500 stands for zero in the data rows.
Here is a table of points, one per row:
724 634 408 463 500 554 516 448 452 564 584 517 340 522 538 497 627 555 457 324 558 559 535 521 441 546 458 363 559 495 665 652 520 640 476
433 482 549 332 494 393 469 480 517 483 582 664 569 747 415 502 490 418 497 563 412 633 588 462 537 395 590 524 704 464 589 559 382 487 397
321 579 530 446 614 597 516 458 432 572 702 587 415 666 645 431 564 414 405 385 535 464 552 415 511 497 542 494 520 546 481 587 659 603 394
458 505 661 419 531 565 531 598 442 436 516 331 453 533 440 428 598 261 501 466 419 438 631 581 536 483 384 468 451 557 569 397 378 438 412
406 430 612 487 352 512 568 592 549 522 523 331 629 338 597 623 565 558 530 489 569 569 659 548 549 661 460 412 686 461 514 351 586 621 381
516 365 507 531 655 563 518 465 600 477 582 332 484 466 467 533 651 561 532 432 690 477 550 568 545 500 555 420 594 414 456 598 615 370 525
659 587 495 520 485 493 588 501 463 388 555 555 596 495 407 409 552 600 446 639 602 590 585 449 467 451 454 574 541 491 599 435 617 529 735
525 349 578 610 375 480 484 379 532 395 639 518 599 550 553 757 414 603 504 429 388 436 512 527 489 475 496 459 464 481 479 399 622 420 352
293 523 579 461 473 559 475 544 462 376 423 361 549 586 545 542 425 409 592 484 616 451 537 352 489 468 414 449 537 379 421 510 613 342 670
615 564 523 621 344 558 451 414 525 576 449 473 376 558 604 491 596 502 617 350 486 544 530 486 481 458 447 731 581 385 603 583 369 318 422
560 385 648 505 618 344 397 455 457 504 452 448 533 537 557 675 552 453 534 636 512 310 430 429 574 475 388 398 507 640 661 485 439 348 440
461 446 534 591 539 564 395 622 495 465 706 400 611 519 356 481 508 433 443 553 499 481 478 575 523 497 415 544 547 449 552 743 473 666 460
556 322 422 448 600 411 507 533 424 661 498 412 450 579 656 550 588 343 425 566 371 514 461 508 614 477 487 678 464 569 444 609 605 492 404
483 307 578 544 643 546 628 509 517 249 520 621 522 481 554 427 581 558 364 581 578 506 463 538 391 447 463 519 467 597 471 442 481 514 414
670 495 459 494 486 605 595 456 405 524 390 363 459 524 487 336 422 513 589 481 418 434 524 448 545 332 604 493 693 520 473 337 498 473 476
407 518 485 543 512 428 532 535 594 523 517 421 414 612 362 520 501 675 624 581 540 378 477 685 569 345 552 474 515 528 348 600 415 504 484
581 581 529 439 599 694 506 585 440 550 409 603 488 538 505 739 471 616 487 476 530 580 694 411 665 447 511 441 483 687 288 489 484 543 590
375 554 675 487 495 400 407 501 476 697 400 629 430 524 416 525 459 637 529 499 661 571 512 493 425 434 360 539 511 572 488 513 622 641 326
590 364 524 372 399 527 485 441 545 328 553 690 388 514 514 375 352 575 555 376 425 500 558 569 355 585 466 482 490 583 372 510 513 431 417
475 565 525 617 587 460 522 639 457 469 321 495 635 661 579 546 431 503 523 232 333 566 417 604 515 499 463 392 482 532 621 419 537 529 654
594 415 487 440 620 398 315 703 604 542 384 474 756 456 436 467 510 508 447 271 432 444 590 411 336 440 505 527 568 497 490 417 510 532 422
509 433 540 713 559 513 522 424 570 444 567 579 625 479 563 343 554 552 556 588 515 489 580 534 551 571 679 545 463 552 627 485 415 570 550
682 426 390 502 544 453 504 529 445 531 456 509 499 428 489 313 531 417 523 563 401 417 510 365 461 673 445 484 627 624 435 606 682 561 589
449 541 472 542 675 627 530 375 658 593 440 449 388 448 430 462 433 473 438 455 409 477 482 570 527 668 414 559 513 379 603 417 597 437 542
512 575 524 513 489 618 456 229 428 573 515 476 541 576 458 576 357 376 530 567 584 411 393 493 418 591 523 578 422 590 519 429 471 581 596
496 409 393 599 432 422 442 609 512 442 673 420 285 391 427 562 417 389 457 443 456 521 476 379 684 430 568 530 524 408 377 542 436 492 628
398 663 545 419 676 430 545 557 562 525 572 385 579 340 502 435 429 608 502 495 502 568 448 499 463 643 479 521 453 471 307 686 528 303 370
468 419 483 516 520 465 508 546 495 499 244 483 374 524 362 566 606 476 401 501 492 536 579 702 515 581 661 495 508 364 479 355 597 532 343
542 819 333 473 503 423 545 681 438 403 671 602 431 416 594 567 493 450 521 525 475 363 531 616 416 472 408 606 450 406 523 414 488 545 337
404 570 547 413 344 538 344 384 499 491 540 548 446 466 590 250 579 397 540 472 410 412 456 475 612 556 511 299 510 607 566 441 555 529 518
517 522 489 557 401 408 432 386 532 640 540 542 597 326 439 402 442 410 635 612 581 674 586 413 458 495 428 536 443 529 455 406 502 543 428
544 509 492 457 557 526 394 470 441 579 529 524 583 467 485 342 390 439 457 430 682 461 466 448 577 328 360 458 479 281 421 491 490 444 504
455 393 462 402 556 514 405 554 174 461 571 561 446 462 520 379 481 755 475 410 537 641 376 488 659 648 514 504 480 519 607 410 352 348 459
459 516 420 486 606 567 666 544 457 421 429 532 493 458 579 568 250 570 755 578 560 411 469 504 506 492 461 461 686 462 623 597 485 550 457
578 511 443 580 371 489 555 503 503 578 601 468 535 331 339 497 507 545 502 445 562 398 526 538 530 406 470 545 561 790 610 527 424 423 554
385 580 566 474 441 452 535 556 450 497 505 582 518 532 439 571 619 427 574 636 388 296 719 471 456 599 554 498 438 525 437 512 512 431 491
359 484 363 574 613 644 509 389 575 373 591 606 491 543 354 694 569 591 514 469 341 574 546 355 480 393 398 476 496 514 516 452 477 406 488
425 632 650 607 522 466 409 399 533 382 418 471 461 513 446 402 485 457 345 488 396 602 461 636 397 506 453 465 601 544 497 732 488 343 485
358 572 418 553 402 485 491 484 605 387 343 541 532 422 527 339 586 506 453 584 523 431 539 354 587 477 546 511 470 372 541 491 358 433 444
432 380 549 471 552 536 530 650 548 457 531 476 592 615 566 460 599 454 532 438 634 526 471 524 520 445 441 670 331 631 551 386 608 421 591
428 366 355 352 303 650 444 461 496 601 473 627 538 463 389 507 703 469 598 503 553 446 367 567 433 515 518 363 466 424 599 548 561 470 555
480 633 593 466 325 610 602 754 595 529 405 525 383 575 351 528 505 536 375 589 446 629 304 423 588 494 454 572 485 572 385 511 573 491 508
452 556 485 486 489 454 485 357 665 568 561 424 500 488 572 524 438 591 442 499 391 494 578 473 697 614 402 521 664 546 507 399 474 628 585
461 431 575 466 409 543 576 565 468 558 553 460 509 535 591 375 426 602 605 594 382 562 363 450 527 479 751 575 475 451 591 538 557 589 497
468 518 439 451 651 375 571 470 599 656 471 517 440 612 547 391 508 570 467 649 477 535 412 508 392 503 518 378 632 568 389 447 302 425 678
586 614 424 530 442 574 491 671 560 571 592 475 753 664 434 504 454 559 437 559 450 408 410 493 592 676 484 398 408 536 509 551 405 474 384
451 462 479 591 429 470 717 475 394 519 450 620 474 438 460 483 361 368 334 468 649 495 528 418 546 499 537 489 481 537 592 477 530 533 466
485 403 439 404 413 563 511 443 505 531 558 442 577 498 482 523 586 595 314 605 394 419 405 466 420 458 478 574 545 409 431 467 482 614 532
522 465 393 632 461 452 312 487 555 425 369 543 425 592 659 542 501 513 482 523 587 479 431 573 484 430 413 543 625 651 395 502 632 514 474
453 466 461 718 525 441 471 547 484 631 473 516 507 702 433 453 441 440 468 339 639 381 533 363 462 612 671 526 545 470 439 506 527 472 394
420 572 488 565 614 411 410 527 468 477 562 444 391 498 557 589 645 546 565 462 492 692 585 435 439 444 524 410 378 469 468 297 461 544 548
588 426 485 417 451 641 477 432 491 528 453 409 511 330 529 582 385 425 388 494 450 581 459 400 359 540 565 570 484 539 505 473 465 344 524
415 460 494 616 454 530 476 600 229 532 609 418 543 526 493 470 430 388 514 500 447 542 587 673 334 464 578 420 562 512 340 388 500 497 598
377 585 376 580 494 595 678 382 451 570 365 465 589 376 573 430 569 624 501 455 415 435 483 482 448 347 510 531 389 555 497 541 564 470 393
512 545 573 424 591 524 587 506 571 596 560 478 385 408 537 593 477 503 309 598 551 476 487 476 353 371 667 450 552 464 739 437 477 527 512
473 353 444 474 554 444 569 366 330 684 431 572 515 475 479 502 424 481 466 544 439 486 638 623 568 476 377 453 271 431 463 650 413 518 601
670 626 500 421 443 524 420 438 433 525 408 500 668 500 600 554 513 540 385 506 560 415 509 484 446 464 611 506 462 425 488 498 444 395 550
570 499 536 509 497 497 623 493 592 427 479 720 556 515 504 434 557 420 518 523 482 469 422 590 576 551 427 541 465 417 379 345 530 515 664
511 518 483 340 575 566 397 354 511 368 366 488 520 414 451 454 505 520 518 446 560 502 644 580 632 524 604 702 531 412 550 503 415 677 546
441 529 482 412 583 415 481 456 588 481 520 603 464 375 429 660 537 348 612 344 555 413 206 468 430 545 535 602 552 526 394 356 349 595 474
492 437 497 447 518 323 718 469 539 399 399 468 508 564 422 603 522 416 586 404 457 667 498 390 508 530 576 503 404 533 684 723 543 548 476
748 463 665 633 552 550 633 494 535 634 512 655 367 442 504 413 539 455 609 529 466 530 435 458 560 534 444 412 451 360 407 417 378 493 372
462 473 611 461 409 490 546 507 480 599 556 462 381 394 564 523 577 587 538 360 534 456 524 536 392 573 560 599 430 583 439 617 417 456 791
There is one direction along which these points spread out most. For each point below, how far along it does it lie, from 0 to 99? The average is 50, and the first point in the table lies past the average. One standard deviation of the points above along it is 16.
580 396 476 405 319 410 721 483 627 524 519 449 578 527 605 468 435 504 477 381 517 531 508 537 462 370 338 418 499 371 496 532 450 568 589 >> 60
555 526 449 506 563 688 301 584 719 556 545 526 485 423 523 519 379 347 667 620 417 649 469 618 497 372 623 480 370 585 549 585 545 489 430 >> 49
459 465 486 544 382 538 416 664 585 521 409 677 426 448 684 579 420 531 434 580 556 480 562 499 470 581 471 573 527 430 539 662 314 578 635 >> 59
533 627 615 544 505 408 423 448 335 437 503 600 646 297 517 639 590 463 467 579 440 540 311 601 638 410 543 461 584 375 494 628 634 508 552 >> 51
607 507 576 530 524 467 417 465 347 309 480 406 473 632 417 609 585 521 616 566 420 507 535 428 332 513 481 516 453 367 353 586 510 644 514 >> 34
581 642 340 421 444 335 569 408 550 407 592 452 653 621 513 566 487 408 521 540 634 659 470 589 568 611 619 528 495 561 394 498 579 294 446 >> 42
541 500 479 452 470 335 360 619 532 505 520 609 325 414 427 448 399 621 510 584 493 438 567 488 480 523 508 412 363 431 722 450 676 353 618 >> 59
455 435 413 545 483 538 463 584 404 425 382 277 479 547 526 537 563 441 553 663 632 691 468 506 364 634 382 401 447 542 498 425 359 620 419 >> 39
495 537 509 495 485 457 425 473 581 324 465 361 443 447 510 496 434 451 405 436 584 419 458 481 612 457 602 335 324 578 395 545 463 708 435 >> 43
555 542 494 442 464 451 484 391 470 506 519 331 378 617 474 422 421 725 505 551 408 423 450 478 513 502 402 616 362 454 588 381 571 616 512 >> 62
